Each named turn below is shown by a few rows before and after it. Which turns, in which order, take the first row of each later pair to the second? The first pair is answered.
Z284:
[ 11.6  -6.1   2.9 -13.2  -2.0  -9.3  -9.1  -3.2  23.7   8.6 -25.3   8.0
 -15.3   8.6 -21.4 -35.4  16.8  11.7  -4.6   0.6   8.5 -11.7  -1.6  13.2
 -17.9   3.2  15.0   7.1  -0.2  21.5  -5.9  13.7 -11.8 -13.6  -4.7   8.0
  -6.6  -2.4   9.3   8.4   9.5 -14.6  -8.8   2.9  -6.4   0.2  -7.6   7.5]  ->  [ 12.1 -11.5   0.0 -10.7  -4.3  -9.6  -8.7  -1.5  23.2  10.3 -23.0  10.3
 -11.0   5.6 -15.4 -32.7  18.6   7.6  -2.2  -3.1   7.1  -9.2  -4.2  12.0
 -19.5   3.2  10.0  11.0   4.0  21.8  -3.6  16.1 -12.2 -15.7  -0.4   6.0
 -10.9  -3.5  15.3   7.6   9.3 -16.1  -9.7   3.6  -7.4  -3.5  -6.4   8.2]
[-10.3 -11.6  19.5  13.3 -20.2   8.5   4.3   5.3  17.1  -4.4  15.5   3.6
  -1.6  -7.7  20.7  -8.6  -3.7  -2.6 -13.6  15.0 -17.7   0.2   6.4   6.9
  -9.2 -32.3  29.8   0.2  19.4 -23.8  20.4   1.0   1.6   4.0  -5.5 -15.3
 -25.8 -11.3 -11.6 -25.9 -12.3  19.5 -26.8  -5.7  -4.2   5.4  -2.4 -31.9]  ->  [-13.1  -4.7  16.2   6.2 -19.1   9.7   1.0  -0.7  18.1  -3.9  13.8   6.8
  -4.8   0.7  20.0  -8.1  -6.4  -1.7 -13.2  19.9 -18.3  -0.5   4.4   7.4
 -14.2 -27.6  27.5  -2.9  23.6 -22.2  17.9   1.0   1.4   1.7   3.5 -10.2
 -25.5 -11.9 -17.4 -23.9 -12.2  22.5 -23.8  -7.2  -3.8   3.4  -4.8 -31.1]
[  8.9 -23.0 -20.1  20.5  -3.2  -7.0 -10.6   6.6  -3.4  23.8   6.6 -16.9
  -0.4 -23.3  -4.0   6.1   1.8  -1.3  12.6   2.5  12.5  -5.5   4.6  -8.3
   8.2  17.1  -8.9   3.3  16.6  -4.9   9.6   4.6  -6.4  -4.9 -17.2  -2.1
 -23.9 -16.8  18.9   3.9  17.7 -10.8   5.3   3.8 -12.4  21.0   8.7 -21.8]  ->  [  4.6 -15.2  -7.5  26.2  -8.3 -12.5 -12.9   4.3 -11.2  11.3   2.5 -18.2
  -3.6 -22.9 -18.3  -3.1  11.4   0.1  -4.3   3.6   4.8   8.8   8.1   1.9
  11.3  10.1   3.7   7.3  20.5 -13.2  22.0  -6.8   6.5  -3.7 -24.1  -9.3
  -4.9 -12.2  23.4   2.4   6.7  -7.9   9.8 -13.2  -8.5  23.7  12.1 -22.7]
Z60:
[ 18.3 -20.6  -7.7  26.9  13.5   2.6  -1.9  26.8   9.2  29.1   1.9  -5.4
  16.7 -34.6   5.5  20.7  -3.1 -12.8  20.1 -24.0  -0.6  -8.1 -11.3  -4.9
  19.0   8.7 -17.7  18.3  -3.6  -6.0  -0.4  14.1  -8.0  -5.7  -0.1  -0.9
 -14.9  11.5  30.5 -31.5  13.6  -2.0  -7.0   9.5  12.7  20.3  -2.0  13.3]  ->  [ 14.2 -19.6  -5.4  23.3  14.3   0.6   1.2  23.0  13.1  23.3   3.9  -4.1
  21.9 -30.2  12.9  26.0  -7.9  -7.3  21.0 -30.5  -6.6 -13.1 -15.0  -1.8
  18.3   9.3 -18.1  12.8  -7.2  -3.1  -5.2  15.7  -9.1  -2.9   1.8  -2.8
 -12.7   5.8  27.4 -32.1  10.7  -2.9  -8.3  13.0  15.4  20.1  -6.9  17.1]
[-29.4  14.6   4.6 -11.9   8.2  12.3   3.9   0.1  -7.3 -16.1   5.7  -4.3
  -5.7  11.3   3.2 -13.2  -4.1   5.3   0.8  -5.7  16.7 -17.0  -7.5  11.4
  -2.3  24.3  13.0 -13.2  -9.3  -7.8  -7.6 -25.5   0.9   5.3   3.7  -9.4
  34.3   4.2  -8.2   0.2   8.7   0.3   7.4  -7.4  12.6 -18.3   7.5  11.6]  ->  [ -5.3   1.8   3.8   2.1   1.5  17.1   3.3   0.7 -19.4  -3.0  13.0  -3.9
 -15.9 -16.3 -20.6 -16.1  10.4  -7.0  -2.3  11.8  30.7  -7.2   5.1   9.2
   7.3  18.1  24.8   0.7   6.0 -12.4   7.7 -20.9   7.8  -4.6  -5.4  -3.6
  17.0   4.3  -6.6  -4.4   7.2  -6.0  11.7 -16.3  10.1 -18.0   8.6 -12.8]
[-36.8  -0.5  -2.4 -43.0   7.4  14.8 -17.6   8.1  -6.3   8.4 -18.2  -7.0
 -14.7  38.0 -18.2 -25.4  13.4  24.2  -3.9  20.3  38.4 -31.9   9.2   4.6
  -3.2  13.6  14.9  30.2  -2.2  18.9 -19.4 -12.7 -12.9 -11.5  -5.0  22.2
 -11.5 -12.0 -16.0   9.5 -13.3 -12.2   6.3  17.2   0.8  -7.7  -7.6   7.1]  ->  [-19.8 -10.3  -3.7 -36.2   5.4  15.9 -15.4   4.7 -16.4  20.8 -21.5  -3.1
 -17.6  19.9 -24.8 -24.1  20.0  22.2  -3.3  31.9  38.7 -24.6  16.9   3.1
   0.6   3.1  18.6  33.8  15.4  14.5  -7.9  -0.1  -7.3 -11.9  -2.1  16.9
 -31.5 -18.7 -11.2   9.1 -13.8 -14.0   4.2  14.8   1.3  -2.5 -14.2 -14.0]
Z11:
[  0.6  -9.0   4.7  19.4   9.3  -8.4 -16.0   6.1   0.0   1.6  -7.0 -15.8
  -7.7   6.2 -15.3   6.8  -0.1  -3.5  -6.6 -20.3  14.8   0.6  -2.8  -4.5
  14.8   4.3   5.3  15.4  -5.2   1.9 -10.9 -30.9  -0.2 -14.9 -22.2   3.9
   9.2  -0.8  18.9  -0.1   2.5 -14.4  -4.8 -12.2  -6.1   7.6   7.3   1.0]  ->  [  5.5 -22.8  -5.9   5.2   7.6  -7.0 -16.4  -3.9  -0.4  16.0 -21.0  -7.5
 -12.9   4.7  -9.8  -6.7   6.5  -1.6  -5.3   0.3  21.0  -0.6   9.8  -6.9
  10.3  -8.4  11.0   9.4  11.3  10.0 -16.6  -9.0  -4.2 -10.5  -4.6   6.2
 -19.8 -16.3   9.3   4.3   2.6 -14.0 -15.1  11.1  -8.5  17.2  -7.4 -13.5]
[ 12.0 -29.6 -14.2 -23.9   7.7   7.4 -29.3  -6.7   4.0  31.7 -15.8  -5.7
 -13.3  -2.7  19.8 -15.0  -2.2   2.1   5.7  -5.3  41.0 -21.4  18.2 -32.6
 -19.4  30.5  -5.4  19.2 -12.7  -5.3 -27.6  13.3 -28.8 -12.8  17.5  13.5
 -30.3 -23.7 -40.4  -2.9  34.6 -10.7  -6.6  42.7 -17.0  -0.3   3.0   3.9]  ->  [  1.1  -8.4  -9.3 -26.6   3.3   0.0 -18.0 -11.0  21.5   8.0 -12.0   4.8
   2.2  13.5  51.8   1.6 -23.5   5.7  14.5 -21.2  10.6 -28.6   7.4 -21.3
 -29.7  36.1 -21.3   1.5 -29.8  -6.1 -29.3  10.2 -32.1   1.6  28.7  -1.1
  -6.4 -14.3 -36.3  -3.2  30.9   4.3  -0.7  37.9 -14.8  -4.0   1.9  28.0]
[ 16.0  -4.2 -14.3  14.6  -2.2  -1.2 -20.3 -12.1  -2.4  12.4  15.3  -5.3
 -22.4  -3.2   2.5  -2.3  22.4   5.7  12.7   3.2  17.6   5.4  18.8  13.7
   8.4   1.5   2.9  13.1  18.1   9.1 -11.5  17.1  -2.0  -5.6  14.4  14.7
 -16.2 -23.4   3.0  -4.1  12.5  15.1  -5.6  -7.5  -5.1  -7.1 -16.8  -6.8]  ->  [ 10.6   9.4 -13.7   6.1  -5.0  -3.1  -9.8 -21.2   5.4   0.4  15.9  -1.5
 -14.0   7.3  24.2   2.9   9.9  12.4  20.9  -4.8  -1.3   1.1  10.6  17.7
  -4.8  -3.9  -1.5  -3.5  13.8   8.8 -14.7  19.7  -7.1   3.0  26.6  -0.2
 -11.5 -25.3   0.7  -2.9  10.7  27.4  -3.9   2.0  -5.2  -4.8 -16.9   5.0]

Each pair is 2 to 3 turns apart.
[  3.0 -17.6   2.6  17.9   0.8 -14.3   2.3  15.2  -2.9  -0.5  -2.5 -13.4
   0.4  -2.7  -2.7   2.4   7.8  -6.4  -5.9  -8.8  11.7  -4.5  -1.3   5.4
  12.8   0.4  -3.4  12.6 -10.7   0.4  10.8  -5.2   6.1  -1.2 -16.1   3.7
  -8.0   9.6  18.3  -0.6  -3.9 -19.9  -6.0  -1.5  -8.2   7.8   4.9  -7.5]  ->  [-11.6  -7.7  -1.4   1.3  11.0 -10.8  -0.5  13.6   5.3  -2.5  -9.2  -9.8
  -3.6  20.0   7.6   0.2   1.2  -0.3  -3.0  -8.8  11.6 -15.0  -4.1   2.8
   5.6   4.4  -3.8   6.1 -22.1  10.5 -10.3  -8.2  -3.8   2.2  -6.0  10.2
  -5.4   3.4   9.0   3.4   0.2 -10.2  -9.5   8.6  -7.4   7.3  -4.4  13.1]
Z11 Z60 Z60
[ 18.5 -25.4  38.2  19.1  13.2 -16.6 -14.0  24.2   4.5  -4.1   6.6 -34.1
 -18.3  38.0 -18.4   6.6  16.8 -12.3 -27.7 -14.6  18.6 -15.4 -10.8   8.5
  15.6  31.2  15.6  19.4 -27.3  11.0 -20.6 -18.9 -11.1 -10.7 -16.5  14.8
   0.5  28.9  -9.2 -23.7  16.8 -33.2  -3.5   3.1  24.8  -1.7  -7.3  27.6]  ->  [  4.4 -11.9  30.8  -2.6  12.0 -16.9   2.5   5.7  21.8 -18.6  -2.2 -11.4
   1.0  55.3  24.9  14.2  -4.3   4.8 -14.1 -19.4 -17.9 -28.1 -21.9  15.3
  -5.2  22.9   6.5 -12.0 -29.7  17.6 -34.7  -3.4 -20.7   7.2   9.3   8.5
  -5.5  18.1 -15.7 -19.1  12.7 -11.8  -2.3  27.2  27.5   1.3 -12.3  48.2]
Z11 Z11 Z11
[-18.2  14.0   2.3 -14.8  -7.7  11.7   7.9  -6.6   9.0  -7.0   4.5  11.3
 -12.0  13.6   1.8 -12.9   1.1  12.7  -1.6  13.2  -3.9   1.2  -2.5   4.5
  -1.8  -9.0  -1.8 -22.7   3.2 -13.7   9.3  -5.1  -0.6   1.9  19.1  -2.1
   2.2  -1.7 -22.0   5.8 -17.7   4.4  10.2   9.7   8.9  -0.2 -13.2  -6.1]  ->  [-11.8  14.5   3.3  -6.2  -7.6  14.7   6.2  -2.1  -1.3   0.9   1.8  11.7
 -12.9   1.7 -11.8 -14.4   4.9  10.3  -5.6  21.5   5.4   5.7  -1.4   3.3
   0.8 -10.3   3.3 -17.7  10.9 -14.1  15.3  -3.9   3.9  -0.8  11.4   3.2
  -4.8  -3.4 -21.4   7.5 -15.6   3.6   9.3   8.6   6.3  -0.9 -12.6 -17.6]
Z60 Z60 Z60
[ -1.7 -34.5   1.7  -7.3  18.3 -13.2 -18.8  -5.6 -14.0  14.2  -0.3   2.6
  -9.9  -2.5   2.7   4.8   5.6 -14.7  14.4  -9.1  38.9  -4.7  17.3   0.8
  -0.3  -8.2  15.0 -22.1   0.9  28.9   7.5  44.9 -26.9   5.8  39.3  -7.6
 -28.9 -22.2  10.4   4.1  10.2   3.0 -38.1   7.0  20.7  20.8 -10.1 -23.9]  ->  [-14.0 -27.1  12.6   8.0  28.5 -18.9 -22.6  14.5  -9.1  -0.2  16.4 -16.0
 -10.4  17.6 -18.0   4.0  -7.5 -24.7  -3.6 -34.7  45.4 -10.3  -2.5  -3.4
  12.5  14.3   1.6  -4.1 -39.9  28.6   4.1  -7.0 -22.7 -11.7  19.3  -5.4
  15.1   1.8  18.6  -4.1  18.9  -3.2 -28.9 -17.1  19.6   2.8  10.4   8.0]
Z60 Z11 Z11
[ -1.8  21.3   4.6  -2.3 -12.9   2.4  15.8 -20.3  -6.8 -20.2   0.6   8.6
  11.0  -9.7  13.7   9.5  -2.0  -3.1  11.0   8.6 -36.2  10.3  -1.7   3.0
  -8.9 -17.1   0.5 -22.3  10.0 -12.9  15.9   6.6  16.0   9.5  21.8 -11.6
  18.6   4.2  -6.2   4.1 -12.1  30.7  21.5 -15.4  11.8  -9.4   4.0   1.0]  ->  [ 11.5   2.2   0.4   0.3  -9.1   2.1   1.7 -22.5 -18.6   3.4  -9.0   7.9
  -5.9 -28.3 -10.0  -3.2  15.1  -0.4   1.8  35.6  -7.0  13.0  13.9  -4.9
  -3.4 -20.2  17.9  -5.8  31.5 -11.6  19.5  18.6  18.1   4.2  11.1  -0.8
 -10.4  -9.7 -13.9   3.1 -13.3  17.2   9.2  -3.0   6.4  -1.2  -3.9 -25.1]
Z11 Z11 Z11
[ 38.7 -32.4  -1.9  21.0  -6.1   5.0   2.4  -2.4   5.3  22.8   4.5 -11.9
   0.9 -18.8  -8.5   7.7   4.3 -17.0  15.8   4.6   8.7   5.8   3.3  -3.6
  15.5  -2.5  -2.4  12.3  16.1  -4.1  12.6  18.5   1.5 -20.5  -8.8  -7.6
 -24.0  -8.4  23.3  -9.2   7.4 -20.7  -6.2  -0.3  -7.7   8.8   5.6 -18.3]  ->  [ 19.2 -11.0  -2.1   6.4  -7.6   1.3  21.9 -18.0  21.3   2.7   0.7   3.5
  17.2   3.4  37.2  23.9 -20.3   1.3  28.0 -14.8 -26.2  -6.5 -15.4  10.2
  -8.3  -8.3 -12.8 -17.1   3.5  -1.5  -2.6  25.5  -3.3   3.1  10.8 -23.1
  -7.2  -5.4  21.6  -7.8  -3.0   1.4   1.9   6.5   1.6   3.9  -0.1   3.6]
Z11 Z11
[  1.8  -7.6  22.9   6.5  -4.6 -19.1  -1.0  -1.1  15.4  -4.5 -12.1   6.5
  -3.1  21.1 -26.3   8.9  17.7  -2.9 -17.1 -13.4  -7.2  13.5   4.5  18.1
  12.7 -27.3   8.3   2.6   1.6  18.9  10.9 -18.1   7.6  -0.4 -29.5 -14.4
  18.7   7.3   9.1 -17.5 -24.6  -1.3  -4.9 -29.3 -10.9  -4.8  -0.8  -3.5]  ->  [ -2.1  -9.3  -2.6 -24.8  15.1   0.5   0.4   0.6  26.3  22.5 -11.8  24.0
 -10.6  33.5  12.8  14.5 -13.0   8.2  11.4  -7.5  -4.0 -24.3  -3.9 -10.2
  -6.6  -7.9 -12.5  -5.9  -3.3  28.7 -23.0   3.8 -16.5   9.2   9.3  -2.5
 -12.5 -13.7  -8.1 -11.5 -11.2  11.7 -13.2  14.6 -14.2 -10.6 -10.9  16.5]
Z284 Z284 Z284
[-18.2   9.0  -3.2  -3.2   8.2   6.3 -23.8  20.5 -12.7  -4.2  -1.3 -14.7
 -12.9   8.3 -23.5 -13.3   5.6   0.3 -17.5   6.6  19.4  -7.6   1.5  -8.5
   9.5  10.9   5.0  16.6 -19.6   1.8 -12.3 -33.4   2.0 -11.3 -11.3  15.2
  10.9   3.3 -15.5   7.8   5.3  -6.1   6.6  -7.6  -8.5  -7.3  -0.3  21.1]  ->  [-25.2  18.6  -5.7 -13.9   3.0   1.1  -9.0   7.4  -1.4 -15.1  -2.7   2.4
   0.3  22.7   9.5  -9.3  -8.9   9.4  -7.4   2.8  -5.0 -12.1  -4.3  -3.6
  -6.2   9.7  -0.4  -4.8 -26.2   4.4 -23.6 -18.6  -7.4   5.7   5.5   3.3
  15.1  -2.4 -18.1   9.1  -0.2   9.9   7.8   9.7  -3.1  -4.8  -5.7  33.4]
Z11 Z11 Z11
